First come named turns, each shown by rows before and after it. For each pair of rows after them, which turns, in which order, take the first row to the second? The first pair is done for you.
turn miv:
[  5   4   2   7  13   8   1   8   1  -6   0   3 -11   3  -5   5   6   9
   8   2   0   2  -5  -9  -6   9   3   9   4  -4   6  -9  -2   4   4  -8
   6   2   6  -3  -7  -6   5   7   7] => [ 6  6  1  6 14  7 -1  7  1 -2  1  4 -8  3 -4  3  6  9  5  4 -2  2 -1 -9
 -5 10  3 14  6 -4  5 -9 -2  5  5 -9  5  4  5 -3 -3 -5  6 10  8]
[  1 -11 -10   1  -9  13   1   2  -1 -10   3   0  -5  -4   1   3   0  -4
   2  -7  12  -8   1  -4   6   1   5 -13   1  -7   9  -1   1  -3  -4   3
   1  -9   1   6  -2   2  -3   1   5] => [  2 -10 -12   0 -10  12  -3  -1  -2  -3   3   3  -4  -5   1   3   2  -5
  -2  -7  10 -12   4  -7   7   2   3  -5   0 -11  11  -5  -1  -3  -3   1
   2  -7  -1   1   1   2   2   6   5]
[ -1   7 -14   1   3   1  -2  -3   4  -2   6   2  -3 -18   5  12  11  -1
   7 -15  14  -8  -4   5  -6  -6  -9  -7  -2   4  10  -2  -7   1  -3  -2
   1   7 -17   7  -8   9  -1   2   0] => [ -1   8 -15   0   3  -1  -7  -4   4   3   6   3  -1 -18   6  10  12  -1
   4 -14  12 -10  -2   5  -7  -5 -10  -3  -1   4  11  -3  -7   2  -2  -3
   0   8 -19   7  -6   9   1   3   0]
turn Givi:
[ 2  3  2 -2  1 -1  1 -2  7  1  2  0  3  3 -1 -2 -3  1 -4  2  0 -1  1  1
 -1 -1 -3  2  2 -3  1 -3  4  5  3  2 -1  0  2  3 -3  0  3 -4  3] => [ 3  1  4  0  1  0  2 -2  6 -1  2  1  1  3 -1  1 -1  0  0  1  2 -1 -1 -1
 -3 -1 -3  3  2 -5  1 -5  4  5  2  0  2  0  5  2 -5 -1  3 -4  4]
[ -2   1   1  -7  -5  -5   3  -5  -3   4   0   5 -11  -2   1  -5   3  -8
  -7  -1   1  -9  16  -2  -1  -7  -3  14   6  -5   7  -7  -4  -9 -13   6
  -7  11  -2  -9   8  -1   7   4   0] => [ -1   2   2  -8  -4  -6   3  -3  -1   5   0   6  -9  -1   1  -8   2  -7
  -9   0   0  -8  16  -1  -1  -7  -3  14   7  -3   5  -7  -3  -8 -10   7
  -8  13  -3  -7   8   0   7   3   1]
[ -2   6   3  -2  -3  -3   0   1   3  -4   0  -1  11   0   3  -8 -10   3
  -8   7  -5   6  -2  11   0  -1   6 -10   3   9  -9   9   6  -1   7   6
 -11  -1  -6   7   2   4  -8  -3  -1] => [  0   7  12   2   6  -2   2   3   6  -6   0   2   3   3  -5  -1   2   3
  -2   9  -5  17  -6   2  -4  -3   5  -3   5  10 -12   4   6   1   6  -3
  -1   5   4   6  -4  -5  -5  -2   7]
turn ziki:
[  6  -2 -11   2  -8 -16  -9 -11   7   9  -3  -4  -1  -3  11   7   1  -4
   6   9   4  -6   1   0   1  -9   1  -1  -3   0  -5  -5   6   3  -3   7
   4   2  -4   4   3   7  -4   1  -2] => [  8  -2 -10   3  -6 -16 -11 -11   7  10  -3  -4  -2  -4  11   9   2  -5
   6   8   2  -6   0  -1   1  -9   0   1  -4  -1  -3  -6   5   2  -4   6
   4   3  -4   3   4   7  -2   4   0]
[-2  4  1  2 -8  2 -3  3  4  5  5 -9  4  2  2 -3  0  1 -2  7 -4  3 -2  4
  8 -3 -5  5 -4  0  0  3 -1  5  3 -3  0 -6  0  4  2 -2  1  1 -1] => [-2  4  1  3 -6  2 -5  1  3  7  4 -7  3  1  0 -3  2  0 -3  8 -4  2 -1  1
  7 -3 -5  8 -5 -2  1  2 -1  3  3 -4  1 -4  0  3  3 -4  3  2  0]
[  2   3   6  -2  10  -5   5  -1   1   8   1 -11  -1  -3   6   5   7  -1
   2   5   5   5 -11 -10   7  13   5   4  -5 -13   6  -2  -4   3   1   0
   1  -3  -4 -11   5   1   0   4  -5] => [  2   2   5  -2  10  -4   7  -1   0   4   1 -12  -4  -2   6   7   6   0
   3   5   8   5 -13  -9   7  13   6   1  -6 -13   6   0  -4   2  -1   0
   1  -4  -2 -10   3   1   0   3  -4]
Now pairs of rows:
(two turns a pair)
[ -7   3   1  -3  -6  -6  -3   1  18  -2  -2   1   6   4   0 -11 -23   6
  -7   8   0   7   0  15  11   8   5 -10   6   6  -9   6  -2  -6   8  11
  -6  -1 -21  15   2  11  -6  -7 -18] => [ -3   5  16  -1   8  -5  -8  -3  22   8  -3  13  -3   5 -16  -1   3   5
  -2  11  -5  22  -2  -6   1  10  -1  17  13   1 -11  -8  -4  -4  12  -4
  13  12  -7   9   0  -4   6   3  -5] => ziki then Givi
[  6  -2   4   8  -5   9  -1   9 -10 -12 -10  -6   4   6   6  13  -9  -9
   4   5  13  -5   5   9  -9   8   0  -9   1  19 -21  -5  18  -2  -6   1
  -8 -10   0  10  -9   0  -9  -1   3] => [  8   1  10   8  -2   7  -2   9  -6  -9 -11  -5   6   7   5  11  -6  -8
   2   8  11   1   5   7 -10   8   0  -7   3  22 -25  -5  19  -2  -4   0
  -8  -6   1  13 -10  -1  -9  -2   5] => Givi then Givi
[  1  -3   3  -2   1   3  -1  -2  -4   4   0   6  -5  -1   0   3   6   2
   2  -2   5   1   1 -10  -5   0   1   3   1  -5   1  -3   2  -1   0  -6
   2   4   8  -6  -3  -5   5   9   4] => [ 0 -3 -4 -5 -6  1 -3 -1 -7  8  1  4  4 -3  9 -5 -6  3 -6 -1  2 -5  7 -2
 -1  0  2 -3  0 -4  3  1  3 -1  0  0 -8  2 -1 -3  5  4  3  8 -1] => Givi then Givi
[  3  -3 -12   6 -10  -5  -4   2  -3   6   1   3  11   1   5   0 -13  -2
   7  -6   1 -13   5   5   3   3  -2  -9  -4  -6   1   7   3   0  -6   0
  -7 -11  -9   3   9   6   2   5  -4] => [  7   7   6   9   6  -8  -3   4   7  10   2  12   8   8  -5   2   5  -1
  10   4  -6  10  -1  -7  -6   0  -4   5   6   2 -10   1   3   2   0  -7
   5   1   1   9   2  -8   5   7   5] => Givi then Givi
[ -5 -13   4  -6  -6   8  -1   1  -6 -13   0  -1 -13   0   3   3  -4  -3
   7   1   4  -6  -1   3   1   1  -2  -7  -4  -5  -1   0   6   0  -6  -1
   6  -2   7 -12   1   9   0   0  -7] => [ -5  -9   2 -10  -5   4  -9  -2  -5   1   0   5  -6  -3   4  -1  -2  -3
  -2   3  -4  -7   5   1   0   4  -5   6  -2 -10   1  -5   6   2  -2  -3
   4   5   2 -14  10   9   7   7  -6] => miv then miv
